128 stands for zero in the data rows.
Each row is a point on one of a few hidden curves, and its group is its curve. Groups are numbered from 0 in the order they first appear among the rows asked about.
The table:
[ 99 139 197  53 198 130 130 102 108 214 253  71]
[139 120 119 143  94 135 132 117 135 101 104 161]
[125 120 151 131  96 133 141  72 122 127 127 169]
[155 109  84 203  52 122 141 141 139  41   6 207]
[145 133  43 166 121 101 109 221 141  78  78  92]
[158 128  39 188 100 111 109 210 157  49  56 110]
[105 150 162  64 203 127 119 148 118 206 237  47]
[110 132 151 104 148 134 135 125 116 157 160 114]
[145 124  88 168 110 119 129 142 128  99  86 142]
[ 98 146 210  68 180 137 138  78 103 211 229  89]
[155 124  45 194  76 116 103 198 152  56  34 140]
[111 128 149  99 158 136 129 130 124 152 157 103]
[ 90 148 179  67 204 136 134 117 113 206 241  50]
[162 118  53 195  61 126 123 176 139  40  20 181]
[117 139 118 118 147 119 114 157 121 145 143  92]
[116 110 186  94 121 141 150  50 129 154 149 168]
[160 125  47 203  73 122 130 180 161  40  28 153]
[ 99 136 214  68 171 146 142  68 111 212 212 116]
[150 137  49 170 123 102  99 216 155  77  77 100]
[154 143  52 177 139 110 103 218 144  89  83  99]
[134 134  66 154 140 114 101 203 129 107 113  98]
[122 115 173 124  94 133 152  60 127 124 124 176]
[118 109 198  87 129 143 139  38 116 170 161 181]
[161 125  67 195  64 127 130 147 146  45  15 176]
[158 136  36 176 116 115 101 221 153  73  73 101]
[154 105  96 188  45 130 139 115 151  46  11 204]
[ 88 140 200  67 192 132 139  85 104 214 240  90]
[139 117  99 150 101 131 126 138 135  86  93 151]
[123 122 184 109 112 140 151  49 135 141 144 173]
[146 147  58 158 139 109 110 209 138 104 108  85]
Some new rows, each followed by its group:
[104 119 213  76 166 132 135  70 110 203 218 115] 0
[109 126 156 103 143 134 140 104 122 163 164 106] 1
[105 122 208  76 160 136 140  51 102 194 200 125] 0
[146 122  77 162 113 125 109 144 132  91  78 139] 0
[112 128 206  73 144 149 150  46 103 182 186 152] 0
[ 98 114 210  78 157 151 143  50 109 186 193 147] 0
[157 115  39 199  76 106 119 174 152  47  17 155] 1
[125 114 167 102 103 147 155  65 125 135 132 171] 0
[167 103  59 208  61 124 121 179 146  40  26 161] 1
[135 118 138 134  95 145 141  87 132 107  99 161] 0
[156 131  35 186  98 111 108 210 160  66  59 109] 1
[129 148  79 144 148 115 108 192 127 119 115  95] 1
[127 112 146 130  96 141 141  90 137 127 124 172] 0
[113 145 128 107 154 130 120 139 117 146 152  93] 1
[134 137  80 131 150 109 110 184 120 122 121  90] 1
[128 150  95 131 152 116 116 170 118 129 140  91] 1
[136 147  66 149 157  98 107 196 130 117 126  87] 1
[108 122 216  76 145 146 146  44 118 182 180 163] 0
[112 115 205  76 136 143 148  40 111 163 182 166] 0
[154 119  84 190  50 126 128 138 142  47   4 184] 1
[112 118 202  75 149 145 139  55 115 185 196 151] 0
[112 124 206  93 121 134 154  55 125 155 159 169] 0
[112 135 176  87 149 146 133 109 119 162 162 120] 1
[118 132 116 118 140 124 115 158 121 138 137 101] 1
[ 97 138 210  68 182 137 130  78 112 210 243  93] 0
[ 99 143 218  67 183 136 129  75 100 202 222 103] 0
[ 94 152 194  63 200 136 127 115 106 211 231  61] 0
[156 122  47 194  97 100 123 212 146  65  47 122] 1
[ 92 149 168  69 205 132 116 143 119 207 232  49] 0
[149 113 113 157 112 143 127 125 126 104  93 151] 0
[126 110 136 131 101 136 139 103 132 122 104 163] 0
[146 153  57 162 133 105 103 200 141  92  92  93] 1
[167 125  38 194  91 113 122 206 153  52  44 132] 1
[119 111 193 104 117 144 154  52 117 158 150 163] 0
